(in the rows, 128 means zero)
Rotation paths and how fast each direction turns (deg/step):
Each turn is a multiple of 5 degrees from 10 to 175, or 0.
Each row of a path follows its step; steps can be skipped.
path 1
step 6: [129 136 133 131 134 126 128 123 126 112 113 139 138 118 130 117 125 120
 134 125 130 129 133 122 135 121 125 126 125 125 125 118 132 124 117 125
 134 124 129 128 130 121 141 128 131 126 129 148 122 118 122 115 124 125
 120 124 130 131 111 137 124 136 140 120 118 133 136 121 125 124 129 124
 127 130 137 126 128 134 122 129]
step 8: [131 123 137 130 119 121 134 127 139 128 132 114 135 140 130 136 140 122
 133 124 116 126 125 141 122 133 121 130 136 149 135 125 125 128 137 121
 128 122 126 119 134 137 130 128 132 129 141 133 142 126 126 120 122 118
 134 128 133 121 133 125 122 134 127 117 123 130 129 142 128 119 126 133
 123 126 134 132 131 121 130 126]
step 17: [121 133 138 129 139 137 128 125 134 122 129 137 130 124 126 130 126 136
 131 128 136 124 134 133 119 126 115 133 126 120 134 124 123 125 130 122
 124 128 127 115 137 128 130 120 125 122 118 135 142 134 117 118 120 152
 127 126 126 142 133 137 123 121 128 131 128 136 134 129 125 131 122 126
 121 124 132 142 138 138 124 118]
step 20: [124 132 122 115 128 119 133 140 129 113 127 116 113 130 121 131 135 135
 126 129 140 138 122 127 123 119 126 130 133 127 122 125 140 131 133 130
 120 129 135 121 135 138 130 127 131 126 124 123 134 120 129 131 127 135
 118 141 122 128 121 117 120 132 119 124 122 124 116 124 131 121 142 120
 127 133 118 122 133 119 121 122]
step 21: [142 127 131 132 140 119 134 128 125 129 135 133 121 125 132 130 136 123
 125 133 118 121 135 127 133 120 120 116 136 135 136 134 125 136 129 131
 120 133 126 137 117 124 131 119 122 132 128 132 129 139 140 139 140 129
 121 114 117 124 145 133 129 137 116 124 129 132 133 136 131 129 124 121
 123 129 131 124 128 112 126 126]
step 22: [123 144 126 132 127 132 127 124 137 131 132 126 142 130 125 121 121 128
 131 145 126 115 128 116 138 129 126 134 128 113 121 130 104 124 127 135
 130 123 138 111 128 128 131 123 130 121 124 123 134 136 132 129 126 130
 134 127 128 131 120 129 124 138 123 123 131 131 128 124 129 131 134 129
 135 133 143 126 121 133 125 118]
step 30: [132 134 134 142 136 123 118 138 130 132 129 118 140 124 138 127 120 129
 132 126 132 114 130 132 125 120 124 133 134 120 120 120 130 131 132 142
 116 129 123 124 139 136 124 128 131 125 119 114 136 129 132 126 122 121
 136 139 141 127 135 124 137 141 120 130 139 130 127 129 126 116 121 125
 128 132 128 138 126 126 127 130]
step 40: [126 127 117 126 125 131 142 120 138 126 128 132 149 127 137 118 125 123
 142 115 118 132 130 131 126 143 123 120 123 128 116 126 135 134 130 128
 124 123 118 133 118 129 132 129 130 127 131 125 143 128 133 130 115 138
 129 118 120 117 137 127 127 134 120 128 129 131 131 131 131 127 131 132
 129 115 128 132 118 135 128 132]
[127 126 129 127 126 129 127 130 127 128 130 127 127 128 128 128 130 129
 130 126 127 129 128 129 130 130 125 127 126 128 127 125 130 128 129 127
 126 128 126 130 130 127 127 128 128 125 126 126 129 128 130 129 126 125
 129 128 127 128 128 126 129 129 130 129 129 129 127 126 129 128 130 124
 129 128 126 128 125 128 128 129] => 70
[125 127 129 130 130 127 128 132 128 130 128 125 127 127 125 131 128 127
 126 128 128 127 128 126 129 130 129 126 128 129 125 128 128 129 130 130
 128 127 126 129 128 131 128 128 130 130 129 130 128 130 126 127 128 126
 127 127 127 129 128 125 128 127 127 129 126 126 126 129 127 126 128 128
 127 129 128 127 128 127 128 129] => 65
